In the rows, 128 means zero.
The rows of M fall into 3 groups, and each row is roughly a mix of its group's hidden directions; one row fits no group.
M:
[[170 136  90 107 175 133 114 151  80 153 128 132]
 [135 140 144 144 163 121 120 206 112 112 140 156]
 [138 153 141 111 121 120 203 117 171 120 147 141]
 [114 153 109 162  90 169 146  79 133 147 124 159]
 [108  93  84 137 127 103 110 115 125  81  78 119]
 [159 119 130  98 109  86  86 129 119  83 145  91]
 [132 148 144 146 102 120  96 155 112 182  77 145]
 [120 138  96 112 136 198 105 115 169 114 144 112]
 [177 108  97 176 154 140  98 153 125 114 156 130]
 [109 138  92  76 135 107 107  78 106 144 143 103]
 [166 125  84 161 131 139  91 143 164 146 103 159]
 [161 154 122 103 189 151 153 165 127 130 116 102]
 [161 111 139  79 177 112 133 168 136 130 150 102]
 [148 176 100  89 141 138  84 125 104 129  93 150]
 [ 90 106 138 157 116 134 118  92 125 195 110 116]
 [102  86 164 115 127 122  93 191 126 145 134 136]
 [104 138  71 180 125 114 114  99 141  91 125 138]
 [131  89 130 189 116 102 145 111 174 125 155 124]
 [172 165 136 101  86 153 138 157 153 138 144  95]
 [107 109 147 155 141  66 161 100 148  95 133 115]
 [105  76 143 103 125  98 154 119 115 183 149 141]
 [ 91 105 115 129  90 162 111 124 126 170 148 177]
 [ 75 120 164 122 147 105 172  95 100 127 125 103]
 [107  99 107 147 103 105  96  80  92 121 164 114]
 [153 115 109 107 152 126 144  60 137 138  84 109]
 [184 158  91 145 154 141 138  93 109 113 101 109]
 [155 171 135 103 135 130 112 188 130 163  96 135]
 [ 99 139 121 132 116 156 111  84  96 193 128 117]
 [137  91 110  86 140  71 135 135 140  80 127 123]
 [119 106  99 145 140  85 136 124 112  81 182 107]
 [165 138 152 153 149 135  95 111  79 167 129  95]
 [130 141 152 190  99 155  80 140 121 146 116 149]
 [178 150  88 121 148 161 127  78 118 144 148 120]
 [158 166 112 131 126 101 163 145 144  67 108 147]
 [159 152 104  80 142 106 123 174 140 106 159 101]
 [143  92 113 104 106 102 137 138  72 147 116  81]
 [176 115 145 146 144 127 185 131 130 131  74 132]
 [110 134 165 120  85 110 140 141 143 149 180 171]
 [107 153 113 152  92 181 132 130 134 151 127 183]
 [ 83  90 159 161 136  79 155 126 145 130 113 109]
 [115 111  84  99 127 167  97 121 116 168 163 157]
 [110 157 128  94 132 125 106 120 138 181  68 135]
 [ 87 115  94  92 149 104 159  85 125 141 142  96]
 [129 147 162 117 103  98  94  96 150 184 116 147]
 [ 91 102 122 149 134 134 122  75  78 166 126 139]
 [137 133 125 171 120 142 115 192 149 129 160 166]
 [ 66 140 137 128 136 107 155 152  98  77 133 120]
 [101  95 153 131 164 124 135 148  71 125 133  82]
 [136  95  98 112 162  74 129 146  93 113  92 119]
 [118  96 155  78 155 120 138 144 164 133 164  90]
 [150 177 132 144 102 109 132 149  94 142 149 184]
 [165 164  84 113 146 108 150  78 115 114 150 118]
 [157 166 184 160 125 103 154 150 100 147 120 136]
 [129 147 130 142 130 107  96  72 115  68 137 152]
 [129 174 142 139 165  74 109 104 117 104 143 160]
 [128 168  99  96 175 136 130 113 107 116 179 110]
 [117 108  97 147 129 151 107  94  79 180 110 137]
 [117 122 157 104 107 112  99 199 140 151 102 133]
 [137  97 150 157 101 177  96  83 142 153 132 115]
 [149 166 141 166  67 134  90 143 119 148 132 115]
 [109 117 139 149 152  67 114 161 116  78 131 114]
 [131 115 126 128 101 189 138 102 190 124 138 142]
 [104 110 132 179 129 176 167 138 144 138 165 111]
 [121  94 121  97 130 102  83 113 170  86 103 145]
 [133 118 101 138 105 202  96 121 153 134 129 156]
 [142  77 129  82 118 133 116 165 138 169  94 133]
 [102 137 167  76 115 138 111 146  90 168 111 112]
 [113  95 114  96 178 130 129 129  96 178 126  98]
 [174 147 152 124 128 163 162 126  71 147 140 144]
 [179 137 119 138 160 129  96 182 117 104 148 150]
 [156 110 161 136  75 160 132  79 108 133 112 149]
 [136 131 117 104 158 181 137  90 148 158 156  89]
 [129 145 139 110 149  61  99 148 136 104  85 139]
 [161 128 174  84 133 128 153 175 153 148 117 147]
 [132 151 128 132 133  96 149 113  52 164 117 134]
 [ 91 120 112 135 183 130 190 125 134 118 152 117]
 [150 150 116 134 135  58 165 105 100 104 114 126]
 [133 153 174  57 123 115 154 108 114 116 138 118]
 [152 164 149 153 102 160 106 171 117 177 118 131]
 [ 58 125 135 148 140 109 154 120  90  98 138 107]
 [158 114 143 105 173  84 141 153 127 101 117  82]
 [117 174 103 108 156 138 131 138  98 184 148 100]
 [ 68 113 110 140 170 121 168 122 129 166 118 116]
 [ 91 119 120 144 131 148 107 146 117 205 107 123]
 [107 178 133 112  93  98 140 111 166 101 133 167]
 [164  76 142 141 131 101 143 151 182 137 107 117]
 [ 74 145 163 152 150  80 142  94 113 133 131 136]
 [175 162 135  67 132 132 132 151 162 105 115 130]
 [123  73 138  97 154 148 135 102 148 163 142  86]
 [132 120 155 161  80 119 116 166 129 117 110 184]
 [ 88 154  79 159 132 176 136 104 104 134 124 148]
 [143 148 145 107 156 101 183 118 141  72 143 140]
 [155 169 132 105 128  86  89 132 140  81 105 146]
 [153  97 160 159 116 113 110 122 116  82 103 177]
 [124  87 125 117 131  82 124 153 146 102  79  89]
 [129 167 119 163 148 128 149 136 125  83 186 108]
 [114  80  82 114  94 122 114  86 138 125 147 161]
 [110 114 140 169 102 136 202 112 134 138 135 106]
 [ 85 138 184 122  83  95 130 132 145 151 149 135]
 [162 170 150 125 105 125 122 184 162 129  93 134]
 [113 115  75 168 166 111 124 111 124  95  89 119]
 [104 113 159 126 160 146 126 140  85 187 103 114]
 [ 88 124 144 105 157 136 139 144 172  98 124  73]
 [ 82  89 169 148  83 142 121 136 152 144 124 152]
 [135 116  95  96 117  99 174 123 124 146 151 185]
 [125 146 137 139  78 146  79 126 121 168 172 141]
 [150 137 149 187 125 128  94 165 123  89 136 158]
 [ 80 110 140 161  68 137 114 106 147 125 125 157]
 [159 114  85 173 129 169 108 168 143 130 144 147]
 [124 135  76 165 131 145 132 107 168 143  89 163]
 [136 130 126 155  81 119 138 141 155  77 102 174]
 [175  97 146 129 164 123 101 132  86 134 154  89]
 [111 134 155 187 145 185 121 116 129 131 121 163]
 [131 203 130 105 163 147 107 133 125 153 106 142]
 [187 154 152 132  97 134 152 138 136  76 148 129]
 [157 150 121  57 104 105 139 119 118 155 106 108]
 [133 116 118 123 133 180  75 129 106 178 153 136]
 [125 187 145 144 134 180 118 116 115 172 114 142]
 [101 176 102 131 126  94 121 152 117 178 127  91]
 [128 107  96 178 158  96 147  93 149  89 121 122]
 [103  90 140  97 135 155 151 151  94 144  97  82]]
One row of each group comes first, with its name. Which group is each row after those in?
[ 89 129 143 111 104 147 128  94 178 124 178 109] : <97>
[128 170 111  83 137 112 117 126 184  93 133 104] : <116>
[143 119 201  89 124 102 141 118 128 160 144 113] : <41>

[166 141 178 138 120 138 147 124 114 186 159 143] : <97>
[160  90 126 119 176 145 135 110 132 133  96  73] : <97>
[136 115 153 194 121 122 175 163 103 129 131 137] : <116>
[152 150  75 126 128 171  95 145 134 143  93 158] : <41>
[145 137 133  96 136  85 165  82 106  86 112 141] : <116>
[151 140 146 139 158 183 130 114 133  79 160 156] : <116>
[153 187 154 154 106  90 121 125 124  85 142 123] : <97>
[ 78 133 155 119  91  94 135  72 134 140 129 109] : <41>
[101 152 130 110 162  90 102 145  79 144 149  93] : <97>
[136 156 100 157  97 112 112 125 182 111 138 175] : <41>
[125 164 147 100 120 134 112  91 139 154  65 152] : <116>
